In the rows, zero is written as 128.
Each path below is one point turned by a fixed rotation once a step. After each direction that follows a path, write how fast that rotation turns it, in degrees each step (0 if it stays still).
Each turn is a multiple of 5 degrees from 10 to 175, or 0.
Each row of a path follows its step; steps can be skipped.
path 1
step 6: [131 124 128 132 122 129 132 128 130 121 131 121 131 121 114 129 134 129
 115 137 125 129 143 136 126 132 136 130 134 122 133 112 123 127 133 121
 123 135 124 119 127 131 115 126 129 131 138 131 125 144 126 124 126 128
 115 134 126 139 123 136 117 134 123 128 124 131 129]
step 9: [124 125 140 134 131 125 129 126 130 106 126 124 126 112 128 119 127 132
 122 122 132 128 131 147 128 130 129 130 127 120 121 128 122 138 116 123
 130 121 129 125 134 123 126 118 132 128 121 125 124 123 124 135 125 133
 134 123 133 131 128 118 129 132 121 117 135 129 118]
step 19: [127 135 123 120 122 118 135 139 108 121 137 130 126 118 132 124 132 123
 123 121 134 120 131 123 118 129 129 129 131 128 140 118 127 127 128 130
 116 127 126 125 125 123 132 137 126 120 127 118 123 137 130 133 125 129
 136 122 131 123 133 126 138 121 133 136 140 122 126]
step 22: [122 127 118 132 130 124 131 116 125 141 137 131 125 117 113 130 127 134
 123 132 120 127 131 132 114 129 135 120 127 129 139 124 124 119 125 128
 132 117 124 122 132 138 139 124 134 133 124 134 124 137 132 131 125 139
 120 136 122 131 133 122 124 115 128 126 134 136 134]
step 27: [131 127 135 135 121 127 126 140 129 128 131 125 128 120 122 130 128 127
 132 132 132 129 131 128 130 134 131 115 125 127 133 119 123 119 117 133
 118 123 118 136 131 123 141 132 122 127 105 123 128 130 135 137 123 128
 112 121 135 124 127 135 129 139 122 127 131 121 125]
step 29: [128 127 116 129 131 127 123 136 133 124 126 117 135 129 132 126 131 116
 119 139 130 130 125 134 127 127 121 135 125 138 134 121 128 122 121 129
 121 130 139 127 132 132 121 143 136 125 125 129 118 134 124 125 126 128
 126 144 132 136 113 117 131 133 123 119 128 128 118]
step 32: [122 128 142 123 133 137 135 132 136 132 123 136 123 123 121 123 119 121
 115 133 113 135 138 136 127 117 129 127 143 115 134 132 126 123 122 125
 122 132 124 117 124 126 123 135 132 125 125 131 125 118 129 137 128 126
 125 127 129 132 128 127 135 129 122 130 125 127 116]
step 34: [118 141 118 132 135 123 124 126 137 120 139 127 131 128 140 133 125 126
 124 121 124 117 130 134 137 122 124 135 123 125 136 127 131 132 124 130
 133 122 111 138 122 132 136 132 142 124 128 129 132 121 126 130 120 123
 124 125 118 135 122 126 132 126 136 135 135 131 124]
Speeds:
[129 127 127 126 127 128 126 130 129 128 130 129 131 129 127 128 128 132
 128 128 126 128 124 129 125 131 132 129 128 126 128 127 126 129 132 129
 129 129 127 127 130 128 128 129 129 128 130 127 130 128 128 129 128 131
 128 128 129 127 129 130 128 125 129 128 131 127 129] | 20
[127 130 128 127 127 127 129 128 127 124 131 126 128 128 129 125 129 127
 129 129 129 126 128 128 128 127 129 129 127 127 128 131 128 129 127 125
 130 127 130 130 129 126 127 132 125 128 130 129 126 126 125 127 130 128
 130 127 129 128 127 130 126 125 127 125 129 128 129] | 70
[130 126 128 128 128 128 131 126 131 127 129 130 128 129 128 126 129 129
 128 130 129 131 130 126 128 128 129 131 125 128 129 129 129 128 129 131
 129 129 128 131 128 129 128 129 129 129 127 131 128 131 128 129 124 129
 130 129 128 127 127 128 126 128 131 127 131 129 126] | 60
[129 125 128 129 128 127 128 131 128 127 126 126 128 129 129 128 133 125
 130 128 124 131 129 128 128 126 128 129 132 128 130 129 129 128 130 127
 129 128 128 128 130 131 127 126 128 127 128 130 126 125 129 129 127 127
 127 129 127 129 131 131 128 127 128 126 128 128 129] | 100
[129 129 130 126 127 129 130 129 131 126 129 130 130 128 130 128 128 129
 128 123 127 129 128 130 128 127 128 127 126 128 129 131 130 130 127 130
 128 123 128 124 124 129 127 128 126 127 127 128 128 127 128 128 129 126
 126 129 127 129 130 126 128 127 127 128 131 128 128] | 175
path 2
step 2: [138 132 133 132 121 137 133 125 124 121 125 129 137 122 130 118 124 126
 126 128 128 123 125 120 116 126 135 133 141 143 127 132 121 135 120 131
 119 126 126 117 136 122 126 140 121 135 124 124 120 141 136 136 121 124
 133 113 115 130 135 121 133 132 134 125 129 130 132]
step 6: [138 143 122 133 141 122 124 130 128 125 121 119 139 123 136 117 126 125
 132 134 135 122 135 132 119 122 123 121 133 134 135 137 123 136 129 134
 134 134 116 133 130 135 141 135 132 126 127 130 126 138 120 123 121 119
 127 119 120 127 123 123 131 127 125 141 126 135 126]
step 8: [127 126 123 130 127 133 115 132 131 130 139 122 131 119 126 129 141 131
 128 135 129 132 133 123 130 133 125 127 141 123 125 117 128 118 127 134
 126 137 122 126 137 127 127 141 126 132 133 134 120 131 122 121 127 120
 131 135 119 124 147 112 127 140 134 117 123 137 125]
step 10: [134 130 130 126 131 132 119 119 126 116 118 129 132 118 125 127 121 132
 129 141 125 119 120 133 113 135 138 126 131 127 129 130 130 136 133 130
 135 136 135 131 121 138 128 125 125 142 134 131 121 124 120 130 139 123
 136 121 116 133 131 120 134 122 136 136 115 132 134]
step 13: [124 128 124 127 132 128 125 120 133 123 121 128 137 117 135 127 133 128
 138 134 138 130 123 132 104 123 121 127 130 132 128 129 136 132 128 135
 116 143 137 124 134 136 130 133 128 130 135 130 124 129 126 126 119 126
 133 127 126 127 140 111 124 122 121 131 125 132 138]
step 15: [134 129 125 133 122 125 122 132 129 127 144 127 133 120 133 124 120 129
 122 140 116 117 122 129 122 136 130 133 139 123 127 126 121 140 127 136
 141 130 114 126 134 132 123 136 123 127 130 124 122 131 123 133 129 121
 137 119 129 124 125 110 120 128 135 119 134 132 129]
step 25: [135 122 121 139 128 141 119 136 130 130 119 124 131 122 127 128 118 131
 114 132 130 122 126 121 127 128 128 131 127 139 134 136 117 130 133 125
 130 133 123 120 123 137 131 131 126 119 140 132 120 130 129 131 125 119
 129 118 116 121 138 125 131 141 137 134 139 139 132]
step 31: [139 125 120 124 130 135 128 125 126 126 130 123 134 116 124 123 129 133
 121 136 122 131 122 135 114 125 127 132 136 112 130 116 132 132 126 134
 131 134 113 119 125 127 136 132 126 127 125 127 118 135 131 130 129 121
 135 120 131 126 129 108 121 121 133 119 127 138 134]
Speeds:
[130 126 126 128 127 129 126 128 125 125 129 125 129 128 127 125 129 128
 129 127 127 128 130 129 127 131 128 127 127 128 127 128 131 126 129 126
 127 130 129 128 126 129 127 129 128 128 128 128 127 124 129 129 128 127
 129 131 129 130 128 132 126 126 128 126 125 125 127] | 110
[129 127 129 127 132 128 124 129 129 129 127 126 128 130 131 130 125 129
 130 130 127 130 128 129 127 128 128 127 128 127 128 128 127 129 129 129
 129 126 130 128 126 127 124 127 126 128 132 130 130 129 131 131 129 127
 130 130 128 128 128 127 126 129 129 126 130 129 127] | 70
[129 130 127 127 127 128 129 127 128 127 128 128 131 129 126 129 124 128
 126 126 132 126 129 128 130 129 126 129 126 132 127 131 128 125 127 130
 127 129 130 128 127 126 127 130 128 126 130 129 129 129 131 128 128 129
 127 126 129 129 130 126 128 128 128 129 130 127 127] | 155
[129 125 127 127 127 130 127 130 129 129 130 124 128 127 125 126 128 127
 128 131 126 127 129 126 128 128 129 131 129 128 127 128 129 128 127 128
 127 124 124 127 129 126 127 130 129 126 130 126 128 130 129 128 127 126
 127 125 130 126 130 130 129 129 127 128 129 129 127] | 110
path 3
step 3: [121 125 137 116 130 120 126 131 136 131 129 119 138 131 124 115 123 118
 121 124 119 137 132 136 119 118 128 127 132 132 140 115 135 134 127 144
 127 136 129 116 142 132 141 128 124 127 136 128 134 142 134 120 123 133
 130 133 129 122 128 125 122 126 128 124 132 134 126]
step 9: [127 130 136 126 120 132 125 127 119 120 126 126 128 117 126 124 124 133
 131 123 117 127 118 131 139 135 112 124 121 127 127 132 114 127 113 122
 124 121 138 139 135 130 139 123 129 134 126 132 109 128 119 131 130 127
 131 126 120 129 129 126 121 122 137 113 122 127 124]
step 15: [125 133 129 136 132 122 138 126 126 126 128 123 127 126 132 126 142 127
 120 125 122 129 133 130 129 117 132 121 112 115 121 134 129 125 139 124
 124 126 130 121 124 125 124 139 127 129 119 117 124 158 132 132 123 126
 134 130 133 131 139 128 133 129 122 132 120 124 135]
step 18: [128 125 122 136 143 131 128 130 120 113 126 137 136 135 141 127 124 134
 118 130 120 128 126 121 122 116 132 127 123 129 121 133 121 133 126 119
 143 127 129 134 138 126 137 132 124 129 134 137 127 137 132 125 135 129
 128 136 132 137 111 141 128 131 124 122 139 124 122]
step 23: [119 122 129 133 129 117 138 137 127 122 123 112 128 123 117 130 132 120
 129 126 126 138 134 129 115 137 123 130 118 130 122 132 121 119 127 123
 131 135 138 127 130 136 120 129 137 124 114 130 136 117 134 134 128 134
 128 125 134 125 125 148 133 125 115 129 124 123 130]
step 24: [109 130 132 122 140 135 134 119 133 132 133 134 125 115 122 133 116 127
 111 129 121 130 137 134 133 134 128 141 126 124 127 117 132 120 120 127
 124 130 136 128 121 125 126 124 133 139 124 121 132 130 123 139 132 124
 122 122 128 127 124 129 126 130 117 145 122 129 125]
step 25: [121 123 136 112 133 128 132 136 133 127 125 127 122 128 124 124 128 143
 124 135 127 127 127 133 142 128 138 137 117 130 122 134 124 124 116 117
 123 130 122 122 129 131 137 119 130 123 142 125 129 119 125 125 113 133
 126 139 136 124 117 137 125 137 127 123 118 128 124]
step 29: [128 129 126 133 142 127 128 131 127 122 136 132 126 130 141 141 120 134
 131 128 118 128 130 115 114 131 125 122 130 133 132 120 125 121 132 115
 134 130 124 129 124 125 128 128 123 126 127 123 133 134 124 139 122 131
 121 136 120 116 117 113 120 137 137 122 146 130 130]
Speeds:
[125 129 127 127 129 127 128 131 127 128 125 127 129 127 129 129 128 129
 129 126 131 128 130 130 127 128 130 127 127 129 131 129 127 128 125 128
 129 132 127 129 129 131 128 132 128 127 129 130 128 127 126 126 128 126
 126 129 130 128 130 127 129 126 130 128 127 128 126] | 160
[128 130 130 128 126 127 127 125 129 130 127 129 129 128 127 130 128 128
 128 125 125 129 129 125 128 128 125 128 126 127 130 129 129 130 129 128
 127 126 128 131 129 127 129 127 125 126 129 131 127 130 128 125 127 129
 125 128 128 130 133 129 128 128 128 127 128 126 128] | 10
[126 126 128 127 129 126 127 128 131 129 128 129 128 133 131 128 127 128
 128 124 126 127 130 128 131 128 129 128 127 129 127 127 127 128 128 128
 126 126 129 126 126 132 127 127 127 129 128 128 129 127 130 128 129 126
 127 126 126 126 129 126 126 131 129 125 128 127 126] | 85
[130 130 127 129 127 128 130 131 129 127 125 128 129 129 128 128 130 127
 127 123 127 128 127 127 128 124 131 129 129 127 129 128 126 129 130 130
 128 127 126 130 124 127 130 128 128 129 130 127 129 129 130 126 132 129
 129 126 127 129 127 130 129 127 129 130 129 130 128] | 20
[128 125 131 129 130 125 129 132 126 129 125 128 130 128 129 124 130 127
 129 130 127 127 127 129 129 129 130 129 125 127 129 127 130 130 129 130
 131 127 128 127 127 126 127 129 125 126 127 129 128 128 127 127 128 129
 127 127 128 127 126 130 128 129 126 127 127 127 127] | 145
path 4
step 4: [125 123 116 138 125 129 143 138 128 133 130 131 123 134 129 128 123 124
 123 137 126 134 122 121 128 125 136 126 131 127 128 128 140 125 125 118
 134 137 125 126 139 125 132 132 129 137 133 125 127 136 119 135 129 122
 134 115 124 128 122 127 131 138 121 139 123 122 143]
step 12: [128 119 133 140 128 132 133 136 130 125 133 119 125 146 127 132 124 133
 132 133 127 130 129 133 126 130 131 129 137 117 138 116 133 123 130 128
 140 123 124 128 131 140 130 130 128 134 127 119 125 132 138 122 123 122
 141 125 114 131 125 122 127 134 129 134 132 139 122]
step 15: [133 127 132 123 114 126 136 128 124 128 124 114 121 127 132 134 120 138
 134 124 133 137 117 129 127 117 134 136 129 135 128 124 133 130 128 126
 116 135 134 124 120 133 123 127 139 131 137 131 126 130 126 124 141 129
 129 118 125 139 120 128 119 135 134 120 126 126 136]
step 18: [145 141 140 125 127 117 121 129 135 123 122 139 133 139 133 124 142 140
 125 124 141 115 117 141 127 125 127 127 127 129 124 123 118 128 131 126
 132 124 129 120 130 126 119 126 124 129 125 124 128 125 128 128 131 127
 131 122 132 127 126 132 129 134 130 126 121 128 128]
step 20: [133 122 132 127 118 133 127 142 123 121 133 129 137 125 120 129 135 124
 123 136 136 130 132 129 128 140 150 131 136 130 128 121 130 127 117 118
 135 132 135 130 134 121 129 128 129 131 132 121 124 127 129 140 119 127
 134 126 121 132 134 130 132 140 128 135 131 131 133]
step 21: [130 130 124 135 136 114 121 123 121 129 124 124 135 129 125 128 115 142
 120 130 128 122 131 126 129 117 129 132 134 130 126 129 136 129 129 127
 135 125 129 130 123 145 125 119 123 127 126 124 127 118 145 124 120 133
 133 129 122 124 121 130 128 119 119 132 133 132 136]
step 30: [127 124 129 117 137 126 118 119 128 130 127 127 126 137 147 118 124 134
 127 128 135 130 134 130 128 125 125 131 138 124 117 125 130 122 134 131
 137 128 122 120 126 127 119 131 117 129 131 118 125 133 131 123 133 122
 138 128 122 131 118 142 132 127 130 134 127 138 121]
step 35: [133 121 132 119 137 131 124 134 132 138 130 123 125 134 123 132 132 124
 124 121 119 132 131 136 134 132 126 130 127 132 139 126 133 129 137 121
 114 131 129 137 125 120 139 124 121 140 133 132 115 136 129 124 139 127
 122 120 126 129 128 128 114 132 122 128 118 131 124]
Speeds:
[128 130 128 128 129 131 128 126 130 128 127 130 129 129 127 128 128 127
 127 128 130 126 126 127 127 130 131 130 129 125 126 128 127 130 128 127
 128 127 129 128 129 127 129 127 129 127 129 129 130 127 126 131 129 129
 128 125 131 132 129 126 125 129 129 129 130 125 132] | 160
[126 127 125 126 128 131 129 127 127 128 127 127 127 130 130 128 126 129
 131 127 129 126 126 126 131 129 127 126 129 128 128 129 127 128 125 126
 129 126 130 131 127 131 129 129 131 130 129 129 128 128 130 131 128 128
 128 127 128 128 124 130 130 129 126 127 128 127 126] | 40
[127 131 130 126 127 129 127 125 128 126 131 127 126 127 129 128 126 127
 129 126 127 127 131 126 126 127 131 129 129 128 129 126 127 128 126 128
 127 128 126 125 126 124 127 126 130 126 127 127 128 126 130 128 129 129
 129 128 128 127 125 129 130 128 128 128 128 125 126] | 175
[132 130 126 128 127 128 127 125 128 131 130 127 128 128 129 129 126 128
 125 128 128 130 128 128 130 129 126 131 130 130 128 132 128 130 129 130
 126 131 129 129 125 127 131 127 128 125 132 125 128 129 128 130 129 126
 127 127 127 127 127 127 129 128 128 128 127 128 128] | 55
